Each path below is one point turned by a fixed rotation once a step. After each direction that follows a path, write how fast that rotation turns it, in degrees per step (0 if it stays still).
Each turn is a multiple of 5 degrees from 10 to 175, or 0.
Each row of a path follows its step; steps can be skipped.
Rotation 1:
step 0: [ -7   8  -1 -10   0 -10 -12  -5  -7  -4   8  -8  -9  -5  -7   6  13  -7
  -2 -12   3  -6  17 -11 -12  -2   2  -7  24  -7   1   2  -7 -13  12   3
  -3  12  11  11   6  -5  11 -11   0   9  -2   7   6  -7   6]
step 15: [  5  11   1   7   6  -5  -7  -6  12  13  20  10   6  -2  -8  -4   2   0
  10   3   2  -5  12  -8 -13   8   2  -4   0 -16   9  -8  21  -2  -1   5
  -5   9 -22   1  -4 -15   3   0  10  10  -5  -3  -3  -4   5]
step 21: [ -4   9   1  -5  -3  -1   8   1 -11  -1  -4 -13  -8 -13   0 -10  -5 -11
   2   3   5   6   8   3   3   5  -5  -1  25  -4 -12  -3  13   4  11  -6
  13  14  -7  12  19   6  14  -5  -6  14   5   1   4   1   1]
step 25: [  0   1  -6  18  -5   7   2  -3  -7  -1  14  15 -10 -11  -2 -13  -5   4
  15  -3   4  13   1  -8  -5   8  -5 -14  10 -14   8  -8   8 -13   5   6
   0  14 -11  -6  -7 -18  -8  -4   6  -4  -1  -1   7  -6  -2]
step 29: [-12  17  -3  -5  -5   7 -10  -1   2  -7  -5  -2 -12   0  -4 -12   2   1
 -12   0   3  19   1   2  -6   5  10  -6  25  12   1  -2   6  12  -1  -2
   4  10   7   8  11 -11   9 -13   6   8  -2  15  -5   3  -2]
step 30: [ -9  17   6  -7 -12   1 -14   0  -4   6  10  14 -13 -21  -5   0   4   2
   2  -7   1   2  13  -3   4  12   2   2   5  13  -1  -3   1   2   7   4
   0   8  10  21   6  -9  14 -16   2   3  -2   8   3   2   5]
step 35: [ -5   1  -6  -3   2   1   5  -1   7   3  13  13  -8 -10  -2  -1  -7   4
  19   7   4   9  21  -9 -25   2  -7 -16   2 -14   2  -7  -3   9  14   5
  -9   2  -4  -3  -4  -3 -10  -5   3  -7  -3   3  -3  -4  15]
step 37: [ -3   4 -26   2   6   1  -1   6   6   1   4   6  -2   5   8 -13  -7 -16
   5   7   3  20   2  -8 -11  15   6  -7  19  -6   4   2  -3  12   2  -3
  -7  14   4   0  -3  -8  12  -8  -3  10   2   0  -1  -5  -9]
step 43: [ -6  -5   0   3  -6   0  -2  -2   6   1  10 -10  -3 -10  -5  21   1   1
   9   0 -13  -8   7  -9 -12   4 -10 -13   2 -14 -12  -2  13   6  11   2
 -16  14 -10  11   7  -4  -8  -5  -5   9  -3  14   3  -6  14]
Speeds:
[ 2 -2 -3 -2  0  0 -2 -1 -3 -5 -2  1  3 -3  1  0  2 -2  4  0  3 -2  1 -2
 -2 -1 -4  0  3  0 -1 -2 -2  6 -2  3 -2 -1  3  1  0  4 -2 -1 -1  1  2  8
  0 -1  2]	135
[ 3 -3  6  1 -1  0 -2  2 -1  1 -1  2  2 -3 -2  1  0  2 -1 -3  2 -3 -2  0
  3  0 -1 -2 -1 -6 -1 -1 -2  8 -1  0  1  4 -4 -1  2 -3  1  1  5  0  1 -3
 -2  1 -1]	40
[ 2  1 -6  2 -1  2 -1  5 -1  2  1 -3  2  0  5  0  1 -4  2 -2 -2 -3 -2  5
 -1  1  0  1 -1 -2 -5  4 -2 -3  0  3  0  2 -1 -4  2  3  1 -5  1  3 -3 -2
 -3  1  2]	70
[ 1  0 -1 -3  0  0 -2  0 -2  6  5  2  0 -1 -2 -1  4  3  2 -1 -1 -1 -1 -6
  3  0 -1  2 -1  1 -2  2  2 -1 -1  0  2  3 -1 -6  3 -1 -1  3 -5 -2 -2  3
  3 -2  4]	140
[-2  4  4 -4 -5  0  0  5 -2  0 -1 -3 -2  0  0  2  2  2 -3 -2  2 -3  3  0
  2 -1 -1  4  3 -1 -3  2  3  0  1  2 -4 -3  4  1  3 -1  0 -2 -4  0  3 -1
  1  0 -4]	35
[ 2  2 -4 -4  0  1  0 -2  4  3 -2 -1 -3 -2  2  2 -1 -1 -4 -4  3  3 -3 -3
  5 -6  1  2  1  4  1 -4 -1  1  1  2 -1  2 -1  0 -3  0  3 -1  1  0 -1  1
 -3  1 -2]	35
